In the rows, zero is written as 128.
M: several groups of rows, each row roughly a mix of its group's hidden directions
M (111 x 10)
[[146  96 135 175 105 144 126  82 102  83]
 [ 80  90 117 111 117 125  65 115 153 118]
 [ 79 146 117  81 121 152 157 115 177 139]
 [ 88 104 100 187 132 165 102 150 128 114]
 [ 98 140  80 101 161 152 138 132 108 182]
 [149 143 118  96  98 152 134 120 182  74]
 [ 93 145 110  91 154 122 116 168 162 176]
 [167 129  88  95 178 148 134 148 166 115]
 [ 72 141 101 100 155 160 131 116 135 177]
 [ 77 165 122 182 101 127 145 139  96 136]
 [155 143 125 165  81 140  68 119 116 102]
 [131 132 135  90 135 139 160 129 199  90]
 [119 183 131 116  94 123 126 146  70 159]
 [ 98 143  59 119 152 152 136 150 141 165]
 [ 66 133 140 149 131 124 122 115  92 184]
 [107 126 173 169  73  97 119 117 101 128]
 [ 95 135  59 110 148 147 124 144 144 168]
 [149 146  87 152 106 132  96 130  62 144]
 [ 85 122  61 115 125 163  99 117 137 148]
 [132 167 131 117  94 123 137 128  60 168]
 [158 127 152 169  91  78 139 145  89 111]
 [161 106 188 136 113  97 120 107 113  83]
 [184 102 138  99 119 116 132 141  65 129]
 [ 71 140 106 107 155 161 124 121 142 180]
 [130 168 119 131 110 121 135 115  54 166]
 [ 98 126 139 141 142 133 117 117 215 126]
 [ 85 141 119 163 133 132 124 135 199 102]
 [180  58 126 116 151 128 136 116 109 108]
 [101 148  75 124 150 165 152 138 137 179]
 [188 121 132 126 125 132 123 139 164  65]
 [162 118 196 139 113  96 130 119 116  88]
 [140  98 180 133 115 110  98  94 113  77]
 [159 118 173 145 106 102 136 133 164  71]
 [103 147 157 132  72 133 102  98 171 101]
 [ 89 134  98  90 159 172 116 115 157 162]
 [126 143  71 104 183 162 132 139 123 157]
 [123 164 140 112 149 108 161 186 154 166]
 [100 159 117  94 157 110 135 187 156 153]
 [117 144 181  82 127  93 112 161 156 149]
 [116 147  63 137 141 148 168 154 137 166]
 [161 124 147 177  95  91 135 152  83 112]
 [114  98 129 144 148 128 135 126 204  88]
 [124  67 114 157 160 143 128 131 158  81]
 [158 127 106  88 140 160 130 134 188  90]
 [132 149 129 102  76 144 124 109 179  82]
 [158 116 193 130 108 105 104 106 112  87]
 [157 155 186 122 134  88 146 172 143 142]
 [176 111 139  81 117 129 131 128  67 149]
 [ 78 170 134 146 132 126 119 122 194 135]
 [131 136  77 164 125 175 175 109 107 136]
 [ 82 143 129 146 135 140 116 123 206 129]
 [140 100  70 160 124 157 136  84 100 110]
 [180  73 129 113 142 125 143 104  81 132]
 [163 125 127 170 114 148 180  97  93 104]
 [148 108 147 185 129 107  89 141  79 143]
 [117  79 125 158 148 139 123 136 188  89]
 [162 117 153 180 100  93 118 143  83 112]
 [ 88 110 160 123 153  95 186 139 122 160]
 [174 114 129  76 134 130 124 130  65 135]
 [110  99  67 146 122 162 115  87 110 105]
 [191  95 146  85 134 111 134 123  89 132]
 [ 92 111  53 120 127 151  92 116 131 127]
 [123 151  68 133 156 151 174 149 128 163]
 [122 166 131 122 143 120 176 182 151 168]
 [ 72 189 128 150 109 132 116 144 157 141]
 [134  66 107 179 157 135 140 103 125 105]
 [158 152 132  97 118 112 134 130  51 147]
 [114 191 128 117  97 124 131 117  91 177]
 [151 165 127 103 104 115 139 116  62 165]
 [ 69 180 137 150  97 137 132 137 118 162]
 [116 186 116 117  96 128 137 129  70 159]
 [165 148 134 119  83 109 143 120 155  66]
 [ 93 110  60 117 127 144  83 124 144 146]
 [101 130  59 128 145 170 122 119 132 166]
 [154 148 134  91 103 131 119 138  61 165]
 [148 126 111 176 150 128  88 145  73 156]
 [ 93 176 120 145 120 124 109 143 196 117]
 [171 120 155 165  96  84 134 143  99  96]
 [157 128 162 161  80 116 102 121 138  76]
 [ 86 136 118 162 139 126 138 124 198  96]
 [ 90 112 149 118 156  97 186 134 108 164]
 [103 111  57 138 132 170 116 100 124 146]
 [101 147  64 112 150 158 136 141 137 174]
 [165 151  99 130 109 161  76 113 147  87]
 [ 73 187 114 161 113 117 143 144 141 109]
 [115 127 115 150 123 116 102 116  56 174]
 [147 114 190 116 110 104  85 105 118  92]
 [135 162 127 123 100 121 140 122  54 166]
 [122 146 166 104 136  86 141 183 162 150]
 [159 119 192 135 107  91 125 126 119  83]
 [123 171 128 124  99 126 122 147  56 158]
 [ 73 164 109 165 113 140 129 124 180 129]
 [ 99 140  62 132 153 155 151 149 140 164]
 [ 97 114  58 111 130 146  87 121 140 152]
 [104 139 109  82 143 116  96 157 160 181]
 [104 161  86 115 147 149 160 161 143 176]
 [164  62 137 144 141 124 145 117  78 124]
 [ 97  79  85 119 129 138  88  87 126 107]
 [105 144  67 123 149 161 145 140 138 179]
 [104 135  83  93 165 140 154 136 108 180]
 [170 146  77 123 104 157  75 125 120 117]
 [ 97 184 134 138  93 131 125 129  93 177]
 [ 97 111 198 140 113 100 144 111 160 111]
 [121 162  86 124 153 139 161 168 142 178]
 [152  71 137 117 161 130 126 111 184 106]
 [169  59 125 128 158 128 128 121 152  93]
 [116 124 116 156 127 123  92 120  61 175]
 [149 142 125  97 107 147 138 117 184  70]
 [127  82 121 139 155 137 127 123 196  90]
 [110 115 135 156 146  99 130 132  63 177]
 [ 62 134 130 124 124 128 124 105 102 187]]

which group is each row in? (one row of each group first)
[ 69 138 107  92 142 163 133 110 143 170]
W
[132  94 120 146 105 157 101  64 102 100]
U
[ 78 197 124 147 109 129 115 132 146 154]
G

[175  89 121  98 156 118 128 128 165  81]
G
[153 148 104 132 102 122 128 145  47 132]
G
[133 160 138  70 145 116 122 130 189 109]
G
[114 132 139  90 139 149 164 118 191  90]
W
[132 102 185 112 112  98  79 110 130  95]
U
[ 90 140  88  93 138 133  95 154 157 174]
U
[ 90 110 188 137 142  99 172 132 155 129]
W
[154 154 120 110 110 117 141 119  50 153]
G
